In the data rows, the value 500 means zero.
Here are some points:
Array([518, 739, 557, 457, 476, 516, 358, 361, 417, 455, 264, 289, 778, 521, 387])
Array([392, 548, 453, 432, 374, 475, 490, 353, 320, 623, 336, 523, 778, 566, 275])
Array([410, 236, 864, 304, 726, 334, 380, 510, 691, 662, 458, 670, 511, 653, 386])
Array([441, 503, 463, 165, 240, 729, 589, 393, 350, 439, 469, 610, 309, 461, 335])
Array([529, 683, 488, 717, 790, 645, 548, 694, 652, 329, 574, 701, 607, 596, 339])
Array([237, 659, 542, 518, 604, 196, 571, 276, 313, 935, 245, 807, 551, 646, 435])
Array([475, 385, 569, 609, 253, 694, 410, 528, 738, 679, 451, 281, 661, 513, 500])
Array([358, 707, 420, 382, 320, 392, 426, 278, 356, 618, 489, 503, 625, 755, 424])
Array([481, 295, 527, 259, 728, 526, 382, 557, 693, 530, 480, 559, 530, 740, 388])
Array([263, 600, 497, 381, 552, 273, 550, 217, 364, 653, 264, 591, 435, 695, 560])
Array([541, 711, 533, 703, 464, 296, 440, 489, 429, 543, 462, 256, 664, 408, 628])
Array([486, 315, 578, 157, 461, 545, 475, 605, 699, 557, 388, 596, 707, 553, 629])
Array([206, 737, 493, 582, 261, 635, 557, 593, 487, 445, 467, 667, 697, 594, 274])
Array([298, 462, 614, 377, 356, 535, 393, 204, 465, 521, 395, 401, 441, 241, 627])
Array([382, 652, 245, 591, 252, 375, 637, 593, 444, 467, 565, 600, 613, 553, 492])
Array([663, 205, 598, 507, 178, 531, 311, 685, 548, 345, 478, 382, 233, 599, 328])
Array([607, 441, 751, 736, 713, 465, 451, 490, 388, 636, 589, 441, 455, 692, 484])
Array([589, 442, 558, 236, 669, 503, 465, 398, 530, 700, 308, 585, 409, 487, 696])
Array([353, 585, 299, 529, 475, 527, 576, 534, 325, 322, 652, 433, 337, 525, 253])
Here are 14 more points, each followed by its number:
Array([368, 539, 383, 353, 505, 510, 590, 527, 519, 385, 452, 672, 264, 533, 398]) 0
Array([519, 715, 407, 557, 586, 450, 401, 691, 599, 400, 723, 397, 417, 265, 481]) 1
Array([443, 581, 526, 344, 572, 457, 614, 378, 389, 631, 540, 445, 334, 164, 639]) 2
Array([464, 612, 699, 518, 659, 311, 418, 402, 494, 599, 434, 583, 343, 447, 547]) 3
Array([306, 561, 639, 437, 459, 485, 556, 356, 503, 715, 338, 528, 450, 327, 598]) 4
Array([396, 608, 341, 585, 561, 517, 398, 442, 771, 211, 592, 390, 341, 543, 429]) 5
Array([291, 500, 469, 278, 627, 620, 543, 572, 246, 344, 616, 544, 329, 430, 283]) 6
Array([387, 566, 533, 107, 658, 426, 482, 422, 382, 732, 456, 468, 359, 243, 758]) 7
Array([594, 523, 319, 518, 593, 357, 315, 618, 550, 414, 378, 555, 317, 519, 502]) 8
Array([584, 406, 662, 476, 473, 484, 590, 355, 571, 477, 702, 616, 298, 316, 561]) 9
Array([566, 407, 761, 469, 703, 294, 486, 470, 600, 730, 445, 556, 466, 245, 603]) 10
Array([679, 418, 772, 844, 575, 371, 474, 500, 623, 645, 223, 388, 319, 506, 638]) 11
Array([411, 454, 261, 715, 518, 413, 514, 354, 364, 573, 593, 567, 147, 342, 358]) 12
Array([481, 564, 557, 579, 754, 629, 487, 809, 359, 597, 553, 730, 679, 338, 462]) 13
Which of these numbered points is nearest to each point below, ignoring the 3 directions in which the first points spread most? Its number follows each.
Array([361, 645, 489, 472, 633, 242, 492, 584, 624, 603, 421, 390, 597, 493, 759]) > 1
Array([531, 592, 83, 446, 535, 411, 424, 645, 402, 225, 587, 393, 496, 660, 577]) > 8
Array([459, 365, 736, 242, 238, 568, 460, 259, 550, 767, 407, 418, 597, 573, 701]) > 4
Array([539, 549, 621, 273, 670, 593, 311, 649, 546, 674, 365, 414, 449, 530, 862]) > 7
Array([598, 272, 416, 675, 560, 610, 486, 382, 574, 208, 543, 238, 536, 532, 523]) > 5
Array([538, 278, 751, 600, 259, 803, 562, 655, 569, 509, 739, 539, 433, 382, 280]) > 4
Array([637, 591, 427, 311, 502, 364, 310, 707, 299, 391, 479, 614, 347, 505, 643]) > 8
